0: [147  83 147 128 134 115 152 172 122 133 149 104 131 120 123 127 145 143
 135 152 157 113 148 128 137]
1: [139 191 141  87 100 162 183 157 156  85 148 160 115 115 151 100 142 117
 158 125 128 128 116 105 118]
2: [ 53 126   0 134  36 133  90 136 112  64 176 124 114 121 132 112 126 119
 114 165 119 120 116 134 111]
3: [149  49 219 126  92  86 153 158  70 143 171  83  86 134 108 137 136 116
 165 116 175 172  97 119 123]
4: [ 86 126  90 143  61 148  73 162 133  47 165 105 120 123 123  86 118 107
 118 162  97 134 134 127 103]
5: [  0  65   0  68 162 192 164  47 123  70  46  77  86 140 181 125 182 110
 154 161 102 152  99 148 174]
6: [134  88 182 113  94 106 138 135 121 128 150 120  96 116 113 135 108 111
 144 103 147 149  97 134 130]
7: [ 80 157   0 153  96  71 121 141  94  81 183 178  75 136 143  76 142 108
 153 138 140 120 130 150 120]
8: [182 181 138 130 108 153 105  98 111 150 132 132 144  80 132 109 129 128
 125 112 142 111 127 143 126]
9: [146 133 178 131  56 122 188 127  63 143  97 115 152 126 117 126 124 101
 116 118 127 131 124 129 124]
10: [166 119 136 148 136 103 132 112 146 108 104 135 120 122 129 130 135 132
 117 123 138 122 122 123 119]
11: [115  64 113  74 241 116 190 162 130 139 107 132 141 133 140 114  90 118
 116 128 116 118  92 132 133]
12: [184 190 125 114 130 195 109 109 141 155 121 112 119 136 117 131  91 118
 145 138 139 117 140 127 124]
13: [223 255 113  16 144 228  79  73 165 152 145  52 127 174  92 142  74  84
 185 135 151  88 173 123 124]
14: [121  59 143 110  87 128 105  96 134 114 152 107 141 152 176 133 115 156
 126 109 149 138 133 114 130]
15: [104  96 109  99 189 139 169 129 127 130 124 132 152 129 126 105 103 119
 124 118 128 119 119 120 129]
16: [198 144 140 154 173 104 114 131 130 112 136 127 129 105 154 106 130 110
 125 142 142 160 129 143 148]
17: [ 99   3 255  89  56 114 122  35 214 211 148 203  33  73 152 160 140  91
 111 124  81 103 127 168 163]
18: [168 155 159 129  64 124 219 135  58 118 103  93 140 113 127 110 132 116
 120 148 126  99 103 128 125]
19: [137  67 205 100  60  92 144 145 106 111 164  97  84 107 106 124  87  98
 144  83 150 170  77 138 131]
20: [ 99  58  49  89  78 170  98 111 133 102 125  83 149 122 190 165 130 134
  98 168 132 127 106 132 144]
21: [255 204 150 197 207 131  75 113  73 142 162 144 123  92 177  92 141 127
 100 138 137 179 149 119 145]
22: [107 184 151 100 126 186 133 174 172 116 138 178 125 116 130 125 156  95
 126 118 143 121 117 100 139]
23: [ 52 168 155 169 114 108 109 153 130 139 105 116 129 119 137 119 126 127
 141 126 123 121 120 126 129]
24: [187 209 133 100 144 180 135 134 124 129 166  90  81 160 137 148 134 153
 134 114 112 129 134 131 122]
25: [123 131   0 141  71  90  99 170  77 110 190 195  73 140 112 113 139  83
 155 121 132 133 132 170 126]
26: [ 24 155 141 148 140 144 139  97 140 120 139 117 130 111  92 148 137 143
 130 128 140 143 129 130 117]
27: [183 217 148  93  87 168 214 132 125  91 132 109  88 125 154 118 147 163
 166 108 105 117 137 135 134]
28: [162 122 135 144 136 108 133 122 142 102 121 133 124 126 129 130 134 127
 121 134 131 125 125 131 133]
29: [ 97  97 127  95 196 146 163 126 118 128 123 147 147 139 116  99  97 119
 120 124 132 120 107 123 141]
30: [182 167 132 137 157 115  85 100  85 141 157 128 146  92 139 119 147 134
 111 101 128 124 118 112 131]
31: [175 200 136 100 136 181 150 134 125 117 170  92  86 165 129 155 132 161
 143 105 113 128 134 131 127]
32: [126  83 137 116 101 129 114 106 131 120 143 114 137 145 157 135 119 147
 121 113 145 133 129 119 130]
33: [120 255 114  36  90  56 177 137 244 243 157 126 110 181 141  87 242 130
  61 145 148 159 116 109 138]
34: [116  17 105  35 255  98 227 208 122 146 103 122 141 135 140 102  76 121
  93 147 101 104  82 127 138]
35: [ 77 245 132   0 128  38 118 167 209 126 134 106 172 197 116 153 195 118
 115  80 157 114 132 155 127]
36: [113 180 129  59 117  86 126 139 172 132 133 122 150 167 116 139 149 119
 123 114 137 126 130 141 127]
37: [149  60  77  99 161 122 163 164 139 149  98 106 156 113 138 123 128 142
 130 118 135 132 138 135 116]
38: [161 199 185 110   0 110 255 145  19 120  50 132 186 116 131 132  84 149
 112 133 111 127 125 137 121]
39: [154  88  74 134 120 146 111 149 135 153 108 134 138 115 126 123 132 138
 135 103 141 142 129 127 126]
40: [147 177 142 108  58 110 207 143  90 100  92 129 141 113 144 115 111 155
 136 128 114 130 121 118 122]
41: [174 142 133 144 156 119 119 130 121 118 136 126 128 117 146 114 132 119
 124 137 133 146 132 133 137]
42: [154 124 167 137  62 111 182 140  73 133 109  98 147 117 114 100 125 110
 128 120 133 122 115 121 118]
43: [122  97 126  98 184 121 156 156 124 129 125 129 125 137 121 117 112 137
 117 143 120 117 115 125 137]
44: [136  84 153 122 120 112 140 156 124 129 150 111 115 123 131 138 125 130
 149 130 158 132 126 122 131]
45: [101 116   0 131  42 125  95 156  96 107 164 167  95 112  83 106 149 126
 131 136 133 120 117 139 135]
46: [ 31 182 126 178 131  96 136 135 128 151 138 150 133 128 114 122 102 152
 129 138 147 130 121 134 147]
47: [188 208 128 164  87 191 154 109 107 197  87 152  95 143 142  74 134 173
  86 124 132 136 115 135 130]
48: [ 24 114   5  99 175 151 187  61 111 109 104 123  95 100 107 122 153 112
 117  99 120 138 149 134 117]
49: [205 255 125  28 100 221  83  77 161 161 111  85 116 157 117 139 104 109
 182 135 151 102 187 118 114]
50: [115 139 138  40 156  83  87 120  90 138 100 134 109 117 107 117 127 139
 122 150 130 125 123 117 118]
51: [122 159 123  66 109  67 124 128 161 110 139 118 175 158 111 125 128 114
 120 115 127 132 118 146 126]
52: [230 171 143 173 178 134 105 126  98 127 141 138 126 109 160 105 135 123
 108 135 131 164 140 132 135]
53: [ 95  39 124 109 141 155 127 104 165 128 132 131 119 129 169 108 127 144
 133 182 123 128 146 142 136]

[ 88  99  28 114  19 151 101 134 125  72 171 103 152 103 133 149 119 134
  87 191 138 107 109 120 104] 2 20 4
[ 13 176 255   0 254 206  35 255 112  85 112 239  77 146 103  57 143 138
 129  80 189 145  45 111 142] 22 29 50
[154  89  55 128 117 143 111 132 118 134  91 151 130 135 123 137 140 127
 148 112 130 135 127 125 123] 39 37 10
[ 21 138 148 127 160 177 151  87 115  83 128 119 120  93  86 112 139 119
  92 113 139 142 145 145 131] 26 29 15
[151  65  36 117  76 168  86 144 135 126  69 123 124 147  84 114 160 176
 131 130 133 121 108 127 134] 39 45 37
[ 55 172 238   0 192   4   0 191  12 148   0 169  14 125 101 116  98 173
  78 166 172 136 183 104 123] 50 23 43
[166 141 136 144 147 123 121 131 122 122 134 130 129 119 143 116 131 123
 124 135 132 143 132 132 134] 41 28 16
[  0  58 175 167 240 221 107  98 103  74  90  67 129 178 249  82 155 131
 136 138 173  85 133 151 108] 53 29 15
[220 201 121 136 158 220 105 134 148 168  96 112  79 142  99 138  83  99
 117 167 142 127 102 133 103] 12 24 8
[ 41  88  13  80 200 151 201  63 120 101 111 138 118  95 121 120 149 130
 111  97  99 137 145 140 116] 48 15 29
[ 80 133 211 110 158 193  65 185  86 114 175 217 113 160 153 155 123 143
 104 143 150 129 121 139 134] 22 44 43
[133  68   0 128   0 156  61 161 105 136 107 151 129 124  66 128 150 156
  97 122 149  89  99 128 157] 45 39 2
[140   0 255 113   0  87 141  72 238 136 142 157  55  94  39  87  58 110
  81 102 110  73 140 122 135] 17 19 6
[154  86 100 122 157 121 153 161 134 150 113 113 154 116 138 133 129 117
 124 127 130 119 136 132 109] 37 39 43
[116 104  72 109 121 147 125 120 122 121 109 125 122 130 125 130 146 137
 135 138 114 135 128 139 144] 39 28 32
[160  54  13 109 112 155 111 151 133 152  95 127 146 104 117 133 145 143
 149 104 131 153 148 130 146] 39 37 32
[ 55 154 133 162 134 127 124 129 128 128 125 100 117 133 139 135 132 123
 128 119 138 118 128 114 122] 23 26 46
[168  58 231 146  84 106 183 142  24 169 157  80  98 136  91 137 181  90
 136 161 162 139 134 102 127] 3 42 9
[  0 195 159 174 160 178 163  50 155 106 151 104 136  87  36 163 144 161
 123 124 157 175 131 143  99] 26 46 23
[ 64  44 247 171   0 172   0 223 117   0 159 139 137  55  39   0   7  92
  50 134  34 181 192  78 127] 4 19 6
[ 57 168 152 180 117  98 101 171 121 140  90  95 111 131 148 103 128 114
 127 113 119 117 126 128 141] 23 46 26
[ 15 136 140 129 158 178 154  86 115  85 124 115 120  92  86 107 141 117
  92 110 142 133 148 141 134] 26 29 48
[ 66 155 118 153 137 111 142 124 125 148 143 143 133 132 120 132 106 146
 123 126 144 134 128 133 141] 46 26 23
[  0 190 137 221 176 163 139  72 158 120 131  50  87 128 119 178 171 140
 147 116 182 110 128  96 112] 26 23 46
[ 26 101   0 100 145 147 159  53  87 141  86 138  89 124 131 141 161 105
 150 125 103 146 122 117 147] 48 5 15
[174 176 124 125 119 190 114 113 136 155 114 122 115 136 118 129 102 126
 134 132 142 118 129 130 127] 12 8 24
[  0 241 140 235 126  64 125 164 121 171 121 143 119 135 127 108  94 145
 121 119 157 120 123 126 155] 46 23 26
[ 25 161 231   0 190  50   0 180  16 133   0 158   9 115 109 135 113 181
  91 172 170 183 191 108 101] 50 23 43
[141 122  49 142 111 113 117 140  97 160 129 167 129 142 130 141 118 104
 135 114 123 122 129 129 119] 39 28 41
[ 91 255  95  78 101   7 184 112 230 239 200 132 167 172 102 118 243 150
  55 153 122 175 107  70 135] 33 35 36
[120  75 174 124 127 128 140 131 121 143 144 143 127 126 121 132 136 125
 148 128 134 130 131 116 125] 44 6 0
[  4 215  27 207 109  49 129 142 103 132 152 150  49 162 169  86 125 117
 105 111 150  95 139 125 114] 7 46 23
[199 205 115  41 192  69  13  39  13 187 185 118 131  19 141 104 174 164
  88 104 118  98  60 101 135] 30 50 8
[ 53 156 223  15 147  92  51 196  63 108  12 159  50 114 153 130 124 158
 103 135 141 132 175 119 126] 50 23 43
[186 166 130 134 163 110  84 100  89 128 161 125 167 101 140 128 141 132
 121 110 127 119 119 109 134] 30 41 8
[117  62 202 107  99 110 133 103 165 151 147 144  82  97 129 146 116 112
 130 119 131 115 118 140 135] 6 44 32
[ 95  66  79 106  66 162 102 108 137 100 145  83 158 126 206 165 111 129
  67 162 149 128 123 113 113] 20 14 32
[ 80 142 147 158 126 120 102 165 117 129  98  77 116 150 149 109 128 103
 112 106 119 121 132 130 149] 23 28 41
[  0 121 142 146 190 199 146  85 110  77 106  80 111 121 130 100 152 100
 113 118 167 114 146 140 116] 26 29 48
[141 197 241  80   0 114 255 133   0 132  43 178 215 150 123 213  78 131
  64  74 134 152 162 196 128] 38 9 40
[  0 118   0 120 153 107 174  29  73 158 109 149  68 123 127 136 149 118
 153 110 112 140 131  83 117] 48 26 5
[ 59 157 137 164 130 122 121 133 130 132 122 104 118 132 136 134 132 125
 131 119 137 120 127 119 130] 23 26 46
[ 93  30 255 106  96 127 120  57 186 187 152 183  78  88 162 146 155 112
 115 122  73 119 131 148 135] 17 53 6
[ 30 218 245  63 143 255  78 255 206  77 160 255 146  79 148  94 152  96
 113 107 178 121 134  54 166] 22 1 23
[ 34 142 142 132 145 165 149  94 120 101 120 113 133 103  81 117 136 118
 116 113 143 136 141 138 124] 26 23 29
[ 19  90   0  74 171 176 184  54  91  95  81 125  87 101 119 123 178 106
 119 113  99 151 143 137 143] 48 5 15
[165  92 149  86 229 109 151 221 105 116 194 127  83 159  73 143 115 201
  78 149  74 109 130 124 137] 43 0 11
[129 118  58 136  89 131 109 142 112 138 126 149 122 128 109 127 132 126
 133 120 127 117 121 129 134] 39 45 28
[ 69 162 147 170 120 108 110 158 125 142 109 108 121 134 141 114 126 119
 130 122 126 118 126 126 139] 23 46 28
[170  68  77 133 114 144 117 184 149 152 123 117 145  99 129 126 141 147
 129 116 150 136 134 138 118] 39 37 0
[ 30 175 154 171 107  95 112 146 135 120 122 117 123  94 134 138 126 150
 153 136 117 122 130 117 113] 23 46 26
[216 218 106   7 213  50   0  12   0 175 207 110 158   1 126 109 166 174
  89  89 123  87  36  83 136] 30 50 8
[ 72 156 146 157 119 115 118 145 131 136 116 124 134 121 130 124 124 130
 137 130 124 125 124 128 129] 23 46 26
[226 174 137 120 178 159 115 132 161 138 147 104 105 116 113 142  79  65
 140 165 146 139 120 143 116] 12 16 41
[162 182 146   4 146  60  73  79  76 123 138 116 133  41 137 103 147 148
 131 135 132  95 108 144 123] 50 30 8
[214 236 157 133  62 201 231 116  89 116 129 104  75  92 159  93 149 214
 136  86 106 112 132 152 132] 27 47 40
[139 120 130 107 169 122 136 161 124 123 148 122 112 141 110 138 120 144
 117 129 109 129 121 123 128] 43 28 44
[162  76  87 132 118 140 121 178 150 149 126 114 141 102 127 126 141 146
 127 118 144 133 135 139 120] 39 37 0
[ 29 255 175 115 112 231 146 215 255 123 138 197 153  97  96 174 232  61
  67  77 135 127 143  86 173] 22 1 26
[ 48 150 130 157 143 135 130 110 136 125 130 102 115 127 125 144 138 134
 134 125 143 122 127 117 122] 26 23 46
[ 56 139 146 165 130 129  93 167 120 111  90  49 113 159 172 116 126  91
 105  98 116 115 128 123 137] 23 32 28
[ 66 154 151 156 125 121 119 139 130 142 120 124 141 125 122 132 124 134
 134 129 127 130 120 135 132] 23 46 26
[143 227 154  66  60 159 233 171 132  40 141 187 110  94 170 110 131 124
 152 109 130 120 118  87 104] 1 27 40
[155  87  45 130 111 144  97 132 111 134  89 162 115 144 123 133 142 130
 147 113 132 132 114 130 119] 39 10 28
[ 51 111  55 118 161 162 144  84 123 107 101  98 103 128 150 125 150 110
 129 129 128 131 120 134 139] 48 15 26
[138 101 216 126  94 135 157 110  46 166 120 141 139 157 123 166 150  89
  99 130 116 133 135 139 136] 9 42 6
[  2 178 182 175 108 113 109 154 137 143  99 128 158  99 125 136 123 148
 154 141 105 126 114 139 121] 23 46 26
[ 53 166 152 173 115 104 107 160 127 139 104 110 127 122 139 114 128 124
 138 123 121 120 125 126 131] 23 46 26
[185 194 122 134 110 212 117 107 140 165 102 126 106 146 117 121  98 134
 127 129 147 117 123 132 129] 12 8 47
[183  38 255 143  36  91 194 141   0 158 162  50  82 144  84 118 156  85
 151 102 177 185 106  94 124] 3 19 42
